Where one turn sends some rows of the set: a few examples, then the rows asked
j_360: [ 34  31  15  15  -8  -2  17   1 -13  -8  -8   5  -2  11  39  12  12  -7
 -31]
j_195: [ 18  28  29  -9 -17  -2  11   9   8   7  16  -7  -3   6   4  41 -18  11
 -32]
j_728: [ 25  27  15  12  -8 -15  13  -7  -9  -4 -12   7   3  16  26  20  -7  -6
 -29]
j_585: [ 31  12  28 -12 -37  20  15  49 -10  -5 -23 -33   1   4  16 -14  22   4
  11]
j_383: [  3  17  29  10 -12  36  19  12  -3   4 -31 -25  18  -3  30  -6   8  29
   5]
j_873: [-10  46  48 -12  -2 -12   3   1 -23 -15   3 -16  -5  -7  22 -10  10  -2
  30]
j_684: [  2  28  59 -27  -7  12  32  -2 -13 -14  11  -7 -32 -13  -3 -12   1 -21
   5]
j_356: [ 23  38  34  -2 -28  -1  18  16   3   9   7 -14   2   6   4  41 -19   8
 -29]
j_266: [ 10  29  25   0 -20   3  10  10  15  15  15 -13  -7  11   1  38  -6  14
 -28]
j_903: [ 38  11  33  -7 -38  12  12  42 -11  -4 -11 -38   1   5  24  -7  27  14
  23]
j_355: [  1  24  50 -22   0   9  30   0 -11 -23  22 -18 -31 -14  -1 -19   7 -15
  12]
j_15: [ 39  13  33 -11 -37  19  10  37   0 -14 -17 -31  -1   8  19  -9  22  16
  22]
j_541: [-11  45  36 -11  -1  -9   9  -2 -31 -21   7  -6  -8 -14  10 -14  -3   0
  22]
j_389: [ 24  32  17  12  -8  -7  15 -11   2  -4  -5   4  -2   3  42  15  -7 -14
 -27]
j_256: [  1  12  37  12 -13  50  20   9 -19  -6 -15 -21   7   0  26  -9  10  23
   8]
j_123: [-11  51  40 -17  -6 -11   1   1 -35 -20   9  -1   0 -10  18   5  11   5
  19]
j_571: [ 13  34  33 -11 -22   4  16   5   4  16  -1 -17  -6  13   0  43 -10  16
 -31]
j_893: [  4  23  44 -16  -1   7  35  -2   0 -16  26 -10 -36 -18   4 -12  13 -16
  13]
j_671: [ -4  21  39 -22 -11   9  33   3 -11 -14  19  -7 -38 -22  11 -19   3 -19
   1]
j_695: [ 20   8  33  11 -11  37  20  17 -15   0 -29 -20  11   2  26 -15   2  28
  16]
j_16: [ -4  26  49 -20  -7   5  37   5  -4 -18  19  -4 -34 -22   4 -22   7  -9
   2]
j_95: [ 38  13  21 -13 -26  21  10  45  -4  -2 -18 -35   2   6  16  -8  27  18
  12]
j_94: [ 15  35  33  -3 -20   0   7  11   7   9   6 -14  -9  19   1  36 -14  13
 -34]
j_704: [ 43   6  22  -5 -32  25  11  39  -5   2 -18 -28   0   6  22  -8  21  10
  18]
j_487: [ -7  24  47 -21  -6  14  35  -4 -11 -13  16 -15 -29 -23  -5 -15   7 -12
  14]
j_168: [ 16  30  31  -2 -20 -13   8   6   1  12  12 -10  -2  13  -2  42 -10   6
 -27]
j_960: [ 33   9  23 -11 -30  19   5  38   1  -2 -12 -34  -1   9  14  -4  32  13
  26]

j_15 moves to j_94
j_571 moves to j_671
j_195 moves to j_355
Now find these:
j_487 moves to j_704
j_541 moves to j_695
j_873 moves to j_383
j_356 moves to j_684
j_360 moves to j_123
j_266 moves to j_893

Where one turn sends some rows of the set: a few examples, then the rows asked
j_125: [ 13  45  14  11 -26 -13 -29 -43  -2 -18  29  39  27   1 -32  11 -14   4
   2 -48 -20  17  20 -24   7 -24  54 -11   3   5]
j_942: [ 27  -6  11  22  -5   1   3 -35   0  12  17   7   8  13  -9  16 -15   1
  12 -57  -7   3  47 -27   0 -10  35  -5   6  13]
j_905: [ 22  -4  16   4 -21  -5  -7 -27 -21   2  -6  12 -11  -6 -18   3 -15 -16
 -10 -27  18  -4  27 -23   0 -29  42 -15 -25 -30]
j_401: [  9  47  18  10 -16 -17 -23   5  14 -19  -1  20   6   8  10   6  -3  -7
   6   0  -4  13  32 -20   8 -23  37  24  -5  14]
j_171: [ 25  -2 -38  15 -62   3 -21 -61  -1 -17  12  24  28  -5   5  -5  13  17
  16  -3  -9  16   7 -19 -15  22  25 -16   7   6]
j_313: [ 33  -9 -35  16 -59   0 -18 -64  -7 -23  21  17  32   0   2 -10  10  14
  15 -13 -12  16   9 -24 -15  23  32  -8   6  -1]
j_427: [ 13  48  13  10 -25 -13 -28 -40  -7 -16  22  37  12  -9 -23  16 -12  12
   1 -48 -23  19  29 -18  12 -27  63   0   7  -4]
j_677: [ 23  -5  22  -1 -21 -13 -11 -34   9 -11  -8  34  32  -9   0  -5 -30 -15
 -12  14  13   9  33 -40  18 -11  69   9   5  -7]
j_444: [ 10  40  19  13 -27 -18 -25 -46  -5 -28  26  41  18  -3 -31  10 -10   7
   4 -48 -26  19   8 -25   4 -27  48  -5   2  -2]
j_148: [ 22  -7  18  10   0  -6   5 -22   7   6  10   9  11   1  -5  18 -20   1
  14 -53   0   5  41 -20  -1 -16  35  -4   3  21]
j_431: [ 37  -5 -26  39 -35  -4 -13 -33  -3  -7   0  26  13  28  14  17   0  19
  -1  13   6  27  18  -4 -20  21  21 -16 -28 -11]
j_213: [  9  52  15  10 -20 -15 -16   3   3 -22   9  17  10   3  15   3  -9  -4
  -2  -2   4   5  33 -25  10 -32  48   5   7  12]
j_895: [ 16  -3 -19  32 -61 -13  -4 -30  -1 -39  34  32  28  30   5   7 -15  27
  -4   9   4  16  15 -21  10  19  11  11   8   3]
j_381: [ 27  -8  11  14 -11   3   9 -36   6  10  19   9   9   9  -6  24 -18   2
  17 -58  -3   9  34 -22   4  -4  39  -4   1  19]
j_752: [ 12  51  18  13 -19 -18 -28   5  16 -27   1  22   4   9   3  -1  -9 -12
  -1  -1  -6   6  34 -20   9 -23  41   7   1  15]
j_829: [ -2 -15 -25  27 -48   5 -29 -62  -5 -22  13  30  24  15  -6  21  17   9
  -9  23 -12  19  14  -7  11  -6  15   4 -11 -12]
j_984: [ 28  -5   1   7 -17  -7  -7 -30  -9   4   1  17  -4  -7 -14  -7   3 -27
 -11 -28  17  -8  20 -25 -12 -36  35  -9 -25 -34]
j_988: [  8  36  21   8 -11 -20 -25   8   9 -24   2  21   0   5   4   3  -3 -13
   3 -10  -8   7  35 -17   5 -31  42  17   0  10]
j_640: [ 30  -9   9  12 -21  -5  -9 -31 -21   4  -3  19  -3  -4 -20  -1  -3 -33
 -14 -25  13  -4  27 -28  -7 -29  44  -7 -22 -31]
j_135: [ 22   0  18  -2 -24  -5 -10 -31  10 -15  -2  34  22 -25   4   2 -25 -12
 -17   4  19   1  33 -38  24 -24  69   3   1  -6]
j_618: [ 28  -1 -29  44 -39   5 -20 -37  -2  -4  11  37  14  20  20  17   9  23
   1   9   2  25  15  -8 -13  19  20 -18 -18 -11]
j_896: [ 21  -5  26  -5 -11 -17  -6 -27   2  -3   2  40  35 -15   6   5 -26 -13
  -8   2  10  13  30 -36  14 -18  71   7  11  -3]
j_610: [ 21  17 -50  31 -67 -21 -13 -47  10 -25  -5  26  20   3  -8  27  -4   8
  -2  -4  -2   5   2   2 -13   4  16   5 -10   3]
j_651: [ 11 -12 -24  34 -68 -13  -9 -33  -4 -34  22  32  20  24   1   9 -10  20
   0   5   0   7  12 -18  12  21  12  19   7  -6]
j_237: [ 12  29  26   6 -23 -19 -23 -36  -9 -23  24  42  26  -7 -31  10 -19  -1
   5 -50 -18  17  14 -24   8 -25  59  -1   1   1]
j_272: [  2  -5 -20  23 -42   7 -31 -64  -2 -33  14  23  22  14  -8  24  12  12
 -20  23 -14  16   4 -15   4 -13  11  -4 -14 -13]
j_186: [ 26  -4  16  -2 -16 -10  -5 -35  -1 -12  -1  46  28 -14   3  -2 -25 -14
 -15  14  17  16  21 -36  18 -12  68   8  12  -7]
j_878: [ 23  19 -51  28 -64 -18 -15 -46  10 -25   4  22  16  11 -14  31   6  10
  -8  -9 -10   9  13   4 -14  -8  13   6 -10   2]
j_122: [ 18  -7 -19  20 -67  -5  -6 -34   0 -33  32  28  23  25  -1  15 -11  28
  -9   1   1   9  15 -27  10  22  15  20  13  -3]
j_111: [  6 -13 -21  15 -50   4 -36 -62   4 -32  10  26  26   5  -9  11  18   8
 -12  25 -12  23  13 -15   8  -7  16  -1 -18 -10]
j_129: [ 34   1 -22  36 -34   5 -26 -34   8 -10   9  29  16  26  24  17  -1  29
  -1   9   5  24  16 -12 -14  25  19 -10 -30 -13]
j_115: [ 28  -2  11   2 -17  -7 -12 -22 -17  -5   6  29  -3 -14 -19  -3   5 -28
 -11 -33  14  -1  23 -26 -11 -39  42 -12 -18 -24]
j_414: [ 29  -1 -32   3 -57   5 -21 -66  -6 -21   9  14  25  -1   2  -1  11  16
  10  -3 -12  18   2 -26 -16  26  36 -13  11  -3]
j_702: [ 29  19 -51  31 -58 -18 -11 -45  12 -27  -2  16  19   8  -2  32  -1   9
  -9 -10  -4  -2   7  -5 -23  -2  15   9 -13  -4]
j_691: [ 22  -2  18  24  -5   5   0 -38  -9  -2  13  -1  10   3  -3  18 -21   3
  19 -60  -6   4  38 -24   7 -11  48   0  -4  12]

j_610 moves to j_171
j_313 moves to j_431
Now find these:
j_381 moves to j_984
j_129 moves to j_272
j_942 moves to j_640
j_148 moves to j_115
j_427 moves to j_691

